Each row below has a hidden score, from 0 to 15, with 7 about the middle. What is it?
[-18 1 -20 25 -9 -2 -26 24] -> 1
[-10 -41 -13 25 -15 -45 11 22] -> 3
[1 3 29 -25 -13 5 24 -19] -> 12
[15 -5 18 12 4 -4 24 -13] -> 11
[-22 16 -27 21 -18 14 -21 24] -> 2
[33 7 21 4 33 7 21 12] -> 11
[33 8 21 13 31 7 28 -11] -> 13
[-7 13 24 -26 -18 17 -40 -35] -> 6
[-10 -41 -10 23 -13 -41 16 17] -> 4
[36 30 0 27 37 26 -16 25] -> 7
[3 5 31 -12 -13 5 27 -8] -> 12
[-18 -46 27 1 -32 -47 27 -12] -> 8
[-20 -15 -4 27 4 -11 13 21] -> 6
[23 2 20 11 16 5 22 3] -> 11
[2 1 22 -27 -16 5 20 -26] -> 11
[-15 -3 5 27 -1 -3 -25 24] -> 3
[40 21 -10 26 41 16 -24 26] -> 4
[-25 30 28 3 -21 32 27 2] -> 13
[37 19 -10 24 42 19 -37 15] -> 4
[-14 19 24 -26 -9 23 -2 -43] -> 11
[-6 11 -3 -39 -18 13 -19 -45] -> 7
[-16 -31 -39 15 -6 -33 9 18] -> 2
[-12 -31 -30 21 -11 -36 5 22] -> 2
[-19 -12 -16 25 1 -5 -21 26] -> 1
[-20 -22 -25 21 -10 -27 -12 28] -> 0
[-17 -32 -45 7 -7 -30 11 20] -> 1
[-23 23 -43 8 -25 17 -31 19] -> 0
[4 -1 22 -26 -8 6 24 -18] -> 11
[26 5 27 8 23 3 25 -5] -> 12
[-20 11 -26 23 -20 10 -43 7] -> 1
[29 5 18 12 25 4 26 -7] -> 12
[-22 26 -50 0 -28 20 -41 14] -> 0
[-11 -46 25 6 -22 -56 23 -8] -> 7
[15 -3 29 0 8 3 26 -18] -> 13
[38 17 18 18 44 10 13 10] -> 11
[19 1 12 15 7 -1 16 9] -> 9
[-16 5 2 21 -15 7 -21 26] -> 3
[-11 -50 29 1 -24 -46 28 -7] -> 8
[37 11 21 3 36 8 25 -8] -> 13
[38 20 -37 -40 45 14 -7 -46] -> 7
[-30 24 -34 17 -32 21 -14 27] -> 3
[-19 -49 29 -9 -26 -45 28 -13] -> 8
[-17 -3 -18 25 -8 -6 -40 9] -> 0
[23 1 23 9 18 4 24 -1] -> 12
[-23 -46 23 -29 -38 -48 0 26] -> 1
[8 2 30 -16 -7 3 20 -27] -> 12
[-22 18 -37 20 -18 19 -24 24] -> 2
[40 14 6 22 37 5 13 20] -> 9
[42 24 -38 18 38 17 -39 17] -> 1
[32 13 -25 -40 45 11 -14 -47] -> 7
[-15 -38 -43 13 -12 -36 -6 24] -> 0
[38 24 -52 2 36 18 -48 0] -> 0
[0 2 18 -31 -14 6 11 -36] -> 11
[-19 10 -36 20 -15 12 -33 19] -> 0
[8 0 29 -22 -3 5 20 -32] -> 12
[14 -9 23 -23 3 -1 25 -15] -> 11
[45 31 -6 -45 42 24 25 -13] -> 11
[37 26 -29 20 36 19 -50 0] -> 2
[41 20 -16 -44 45 17 -19 -44] -> 7
[-15 8 -1 18 -20 6 -33 21] -> 2
[10 -8 24 -20 3 1 27 -13] -> 11
[-23 -53 23 4 -32 -42 25 -27] -> 8
[-2 5 -9 -40 -13 14 9 -38] -> 9
[-18 23 12 -36 -13 29 27 -2] -> 11
[-24 -34 -39 17 -8 -32 -4 24] -> 0
[-18 -26 -48 1 -7 -29 0 23] -> 0
[11 -5 24 -28 0 -2 22 -24] -> 11
[-24 25 -36 18 -23 22 -26 24] -> 2
[23 0 28 2 10 -1 19 6] -> 11
[41 23 -33 -35 47 17 -11 -44] -> 7
[-25 28 18 13 -26 30 16 21] -> 10
[-21 16 -39 15 -17 19 -20 28] -> 1
[-19 3 -24 24 -8 -4 -28 21] -> 1
